One turn sends every row of this set to another row. A few are shown first. Where does it send the rows asked after them?
Z_626: [ 3.10  0.94  0.60  0.26  0.38 -0.45  1.71 -0.80  1.52  1.43  1.62  0.05
  1.52  2.04 -1.84]
Z_878: [ 1.73 -2.18  0.60 -1.17  0.75  0.20  1.38  0.76 -2.28  1.68  0.84  0.10
  0.89  1.46 -1.20]
Z_81: [ 0.90 -1.41  0.23  0.32 -0.07 -0.32  0.88 -0.24 -1.72  1.85 -0.23  0.07
  2.51 -0.26  1.09]
Z_280: [ 3.17 -0.30  2.88 -0.21  0.19  0.98 -0.92  0.21 -0.08  1.11  0.37 -0.65
 -0.14  2.41  0.71]
Z_188: [ 1.54  0.26 -0.85  1.55 -0.54 -1.70 -0.70  0.42 -0.34  0.99  0.21  0.04
  1.25  3.30  0.27]
Z_552: [ 3.53 -1.39  1.12 -0.17 -0.08 -0.34  0.71 -0.78 -0.93  0.39  1.23 -0.28
  2.40 -0.60 -0.52]
Z_489: [ 2.73  0.17  0.08  0.49  0.30  0.60  1.20  2.08 -1.79  1.13  0.44  0.54
 -0.30  0.41 -1.57]
Z_535: [ 0.87 -0.68  0.71  2.08 -0.04  0.13 -0.32  1.70 -1.12  0.26  0.37  1.34
 -0.28  1.51  0.20]
Z_692: [ 1.38  0.36  0.97  1.56  0.23  0.38  0.76  0.16  1.38  1.17 -1.62 -0.39
  0.57  1.28  0.61]
Z_310: [ 4.11 -0.38  0.10  1.34 -0.25  0.89 -0.19  0.13 -0.50  1.93  3.28  0.05
  0.70  1.13  0.84]
Z_657: [ 2.34  0.25  2.38 -0.47 -0.50  1.78  0.13  0.22  0.68  0.92  1.01 -0.44
  0.57  2.61  1.39]
Z_336: [ 2.36  0.97  1.70 -1.61  0.00  0.28 -0.64  0.37 -1.35  1.77  1.18  0.24
  0.68  1.40 -2.00]
Z_148: [ 0.82  0.13  0.40 -0.43 -0.34 -1.19  0.60  1.61 -0.67  3.11  0.89 -1.45
 -0.34  1.70  0.98]
Z_196: [ 1.42 -0.37  0.67  0.94  0.72  0.06  1.91  1.35  0.69  0.78 -1.42  0.06
  1.53  1.58  0.98]
Z_219: [ 1.37 -1.69 -0.22 -1.32 -0.20 -1.00  0.03 -0.12  0.31  0.05  0.74 -0.55
 -0.43  1.18 -0.03]
Z_821: [ 1.49 -0.60  0.04 -0.88 -1.38 -1.49 -0.24 -0.24  1.18  0.29  1.28  0.52
 -0.08  0.45  0.26]
Z_900: [ 2.19 -0.83  0.81  2.93 -0.91  1.09  0.15 -0.16 -1.06  1.65  1.78  0.25
  0.24  0.22  1.76]
Z_465: [ 3.81 -1.07  1.06 -0.80 -0.32 -0.84  1.06 -0.59  0.23  2.49  0.46 -1.22
  1.91  3.16 -0.16]
Z_52: [ 2.40 -1.07  1.04 -0.40  0.46 -1.95 -0.97  1.29 -1.44  2.68  0.47  0.81
  1.34  0.38 -0.05]
Z_803: [ 0.62  0.14  0.09  0.05 -0.29  0.18  1.42  0.08 -0.89  3.21  1.35 -1.42
 -0.76  1.98  0.67]
Z_703: [ 2.02 -1.32  0.89  0.88 -2.17 -0.02  0.39  0.26 -1.08  0.65  1.26 -1.52
  0.51  3.46 -0.54]
Z_363: [ 2.08  1.30  0.99  1.00  1.50  0.21  0.59  1.23 -2.21  2.41  1.49  0.15
  1.07  0.50 -0.76]
Z_447: [ 2.14  0.04  0.92  2.94 -0.62  0.97 -0.24 -1.59  0.26  1.38  0.88  0.29
 -0.07  2.16 -0.60]
Z_95: [ 1.66 -0.14  1.49 -0.27 -1.58  0.53  1.25  0.25  0.20  1.26  0.56  0.35
 -0.24  1.40 -2.67]
Z_558: [ 1.43 -0.65 -0.04  0.75  0.13 -0.16 -0.26 -1.03 -0.76  2.96  0.95  0.78
  1.60  1.51  2.55]
Z_807: [ 4.12  1.50  0.67  1.44 -0.50  0.28  0.01  0.47  0.00  0.41  1.31  0.24
  1.55  1.51 -1.51]
Z_223: [ 2.22 -0.82  1.11  1.87  0.43 -0.13  1.16 -0.37  0.69  3.10  1.76 -1.57
  1.33  3.32 -0.30]
Z_763: [ 0.38 -1.63  1.80 -0.17  0.31  0.84 -0.92 -0.13  0.49  1.91  0.19  1.40
  0.71  0.92 -0.86]
Z_477: [ 1.99 -0.70  0.49 -0.89 -0.46  1.37  0.64  0.88 -0.04  3.88 -0.28  0.73
  1.75  1.38  0.52]
Z_834: [ 2.13 -1.61 -0.46  0.47 -0.34  0.36  0.86  1.59 -1.12  1.82  1.72  0.88
  1.12 -1.08 -0.54]
Z_547: [ 2.44 -0.74  0.90 -0.37  1.71 -0.71 -0.21 -0.46 -0.46  3.29  2.44 -0.34
  1.34  0.83 -1.42]
Z_424: [ 3.00 -0.82 -0.42  1.93 -1.12  0.47 -0.38  1.27  0.75  0.10  1.35  1.28
  0.22  1.44  0.02]
Z_756: [ 1.98 -0.44  0.47  2.63  0.68 -0.67  1.84 -0.01  0.87  1.35  1.60 -0.31
  1.28  0.67 -1.82]
Z_570: [ 2.57  0.53  0.53  1.43 -1.75  0.51  1.71 -0.11  1.03  1.66  1.66  0.68
  2.23  2.54  0.70]
Z_242: [ 2.18 -0.66  1.12  3.05  0.18  0.63  0.95 -0.73 -1.16  1.13  1.56 -1.01
  2.50  1.53  0.65]
Z_749: [ 2.55 -1.54  1.91 -0.12  1.04 -1.62  0.05 -0.89 -0.76  2.01  1.77 -0.62
  2.39  0.91  0.93]

Z_447 goes to Z_52
Z_756 goes to Z_363
And these:
Z_223 goes to Z_336
Z_807 goes to Z_834
Z_821 goes to Z_196
Z_900 goes to Z_749
Z_558 goes to Z_465
Z_692 goes to Z_148
Z_188 goes to Z_477

